[ 79.6 -48.8  55.8 -17.1 -16.5] -> zam
[-74.4  75.1  79.6 -48.8  56.1] -> pebi
[-78.7  90.9  91.4 -62.3  67.8] -> Buper
[ 52.0 -86.5 -66.0  23.1 -77.3] -> bora
[ 20.4 -30.6 -36.1  -2.6 -27.3] -> Nad
asked: [ 79.6 -48.8  56.1] : pebi
present: [-77.3  23.1 -66.0 -86.5] : no
succ: [23.1] : [-77.3]

[ 41.1 -33.6  57.9 -88.5  41.6] -> pitu
[ 41.1 -33.6  57.9 -88.4  41.6] -> Nozo
[-24.3 -33.6  57.9  41.1  20.2] -> mide
asked: [ 41.1 -33.6  57.9 -88.5] : pitu
succ: [-88.4] : [41.6]
succ: [-24.3] : [-33.6]
present: [-33.6  41.1] : no

[-43.3 -60.6 -55.4  60.2] -> kur
[ 81.9  51.1 -26.1  34.0] -> laso
[ 81.9  51.1  -7.2 -30.9] -> Bop
[ 12.3 -38.0  51.2  51.3] -> Fal
succ: [-55.4] : [60.2]
asked: [ 81.9  51.1  -7.2 -30.9] : Bop
succ: [51.2] : [51.3]
succ: [-26.1] : [34.0]

[ 73.9 -68.9 -68.1 -69.5 -70.3  83.4  68.1  74.3 -24.2  76.7] = Gimu
[-54.6 -69.5 -68.5 -70.6 -72.3 -17.4  77.1 -53.3 -92.7  83.3] = tamu
[-54.6 -69.5 -70.6 -68.5 -72.3 -72.2 -71.4  80.4  87.3 -77.1] = Nagep
[-54.6 -69.5 -68.5 -70.6 -72.3  73.9 -71.4  80.4  87.3 -78.2] = fedu
present: [ 83.4 -70.3] : no
present: [-53.3 -92.7] : yes
succ: [-68.1] : [-69.5]
asked: [-68.5 -70.6 -72.3  73.9] : fedu
present: [-72.3  74.0 -71.4  80.4  87.3] : no
succ: [-92.7] : [83.3]

[ -5.0  22.4  13.7 -42.7 -25.9 -50.5  -5.1  38.9 -13.3 -21.2  -1.3 -32.3
 -20.0   0.7  27.6   5.4 -24.0  18.2  12.6  -1.0 -27.3   5.7 -45.2 -10.0
  -5.0  22.3  22.4 -48.8  18.3 -20.3  70.2 -38.8 -20.9  39.3 -13.3  -1.9
   7.5  -3.1]  vadi
[ 17.4   4.3  91.5 -42.7 -25.9 -50.5  -5.1  38.9 -13.3 -21.2  -1.3 -32.3
 -20.0   0.7  27.6   5.4 -24.0  18.2  12.6  -1.0 -27.3   5.7 -45.2 -10.0
  -5.0  22.3  22.4 -48.8  18.3 -20.3  70.2 -38.8 -18.8  45.6 -19.3   1.0
   0.8   1.5]  Zot
[ 17.4   4.3  91.5 -42.7 -25.9 -50.5  -5.1  38.9 -13.3 -21.2  -1.3 -32.3
 -20.0   0.7  27.6   5.4 -24.0  18.2  12.6  -1.0 -27.3   5.7 -45.2 -10.0
 -45.3  22.3  13.7 -46.3  16.1 -13.9  63.7 -46.1 -34.9  33.0 -13.3  -9.7
  15.8   0.4]  kov
asked: [-45.3  22.3  13.7] : kov
succ: [-18.8] : [45.6]
asked: [ -5.0  22.4  13.7 -42.7 -25.9 -50.5  -5.1  38.9 -13.3 -21.2  -1.3 -32.3
 -20.0   0.7  27.6   5.4 -24.0  18.2  12.6  -1.0 -27.3   5.7 -45.2 -10.0
  -5.0  22.3  22.4 -48.8  18.3 -20.3  70.2 -38.8 -20.9  39.3 -13.3  -1.9
   7.5  -3.1] : vadi
asked: [ 17.4   4.3  91.5 -42.7 -25.9 -50.5  -5.1  38.9 -13.3 -21.2  -1.3 -32.3
 -20.0   0.7  27.6   5.4 -24.0  18.2  12.6  -1.0 -27.3   5.7 -45.2 -10.0
  -5.0  22.3  22.4 -48.8  18.3 -20.3  70.2 -38.8 -18.8  45.6 -19.3   1.0
   0.8   1.5] : Zot
asked: [ 17.4   4.3  91.5 -42.7 -25.9 -50.5  -5.1  38.9 -13.3 -21.2  -1.3 -32.3
 -20.0   0.7  27.6   5.4 -24.0  18.2  12.6  -1.0 -27.3   5.7 -45.2 -10.0
 -45.3  22.3  13.7 -46.3  16.1 -13.9  63.7 -46.1 -34.9  33.0 -13.3  -9.7
  15.8   0.4] : kov
present: [-50.5  -5.1  38.9 -13.3] : yes

[ 64.2 -66.5 -68.9 -66.7  64.8 -66.4  63.9  63.8  64.3 -19.6] : lud
[ 61.7 -65.8 -67.5 -65.5  61.6 -65.4  61.6  61.8  61.7   4.1] : gepo
[-45.8 -51.5 -42.5 -49.8 -48.4 -50.6 -45.3 -44.0 -46.5  69.2] : zud
[-66.1  58.1  61.0  58.2 -67.0  58.0 -65.8 -66.1 -66.4  45.6] : fid
present: [-65.5  61.6 -65.4  61.6] : yes
present: [-66.1 -65.8  58.0] : no
present: [-65.5  61.6 -65.4  61.6  61.8] : yes
present: [-66.1  58.2] : no

[-61.5  11.8   2.7   1.0  25.0  -9.7 -13.3 -46.6  39.0] -> gisu
[ 60.2 -55.0  47.9   9.2  15.9  -1.8  37.4  56.7  17.7] -> momed
[-24.4   5.2 -21.5  13.4   1.0   6.4  -5.3 -19.1   9.0] -> Dimig
[ 51.1 -33.3  33.4  -6.5  12.8 -13.7  14.1  18.9   4.0] -> lited
[ 23.4  47.9 -55.0   9.2  15.9   7.8  30.0  32.2  21.5] -> tul
[ 60.2 -55.0  47.9   9.2  15.9  -1.8  37.4  56.7  18.0] -> gafo
[ 67.7 -95.7  73.4  26.3  35.8 -11.1  21.2  35.4  32.9] -> zav
[ 24.5 -64.4  57.1  23.7  27.1   2.3  13.7  33.5  29.9] -> ger
[-57.0  12.8  -0.4  -3.4  17.6  -9.9 -22.2 -46.4  28.2] -> vug
[ 82.2 -51.4  31.3  23.5 -11.2  19.9  51.6  85.4  -5.7] -> tene
present: [18.9  4.0] : yes
present: [15.9  7.8 29.9] : no
asked: [ 60.2 -55.0  47.9   9.2  15.9  -1.8  37.4  56.7  17.7] : momed

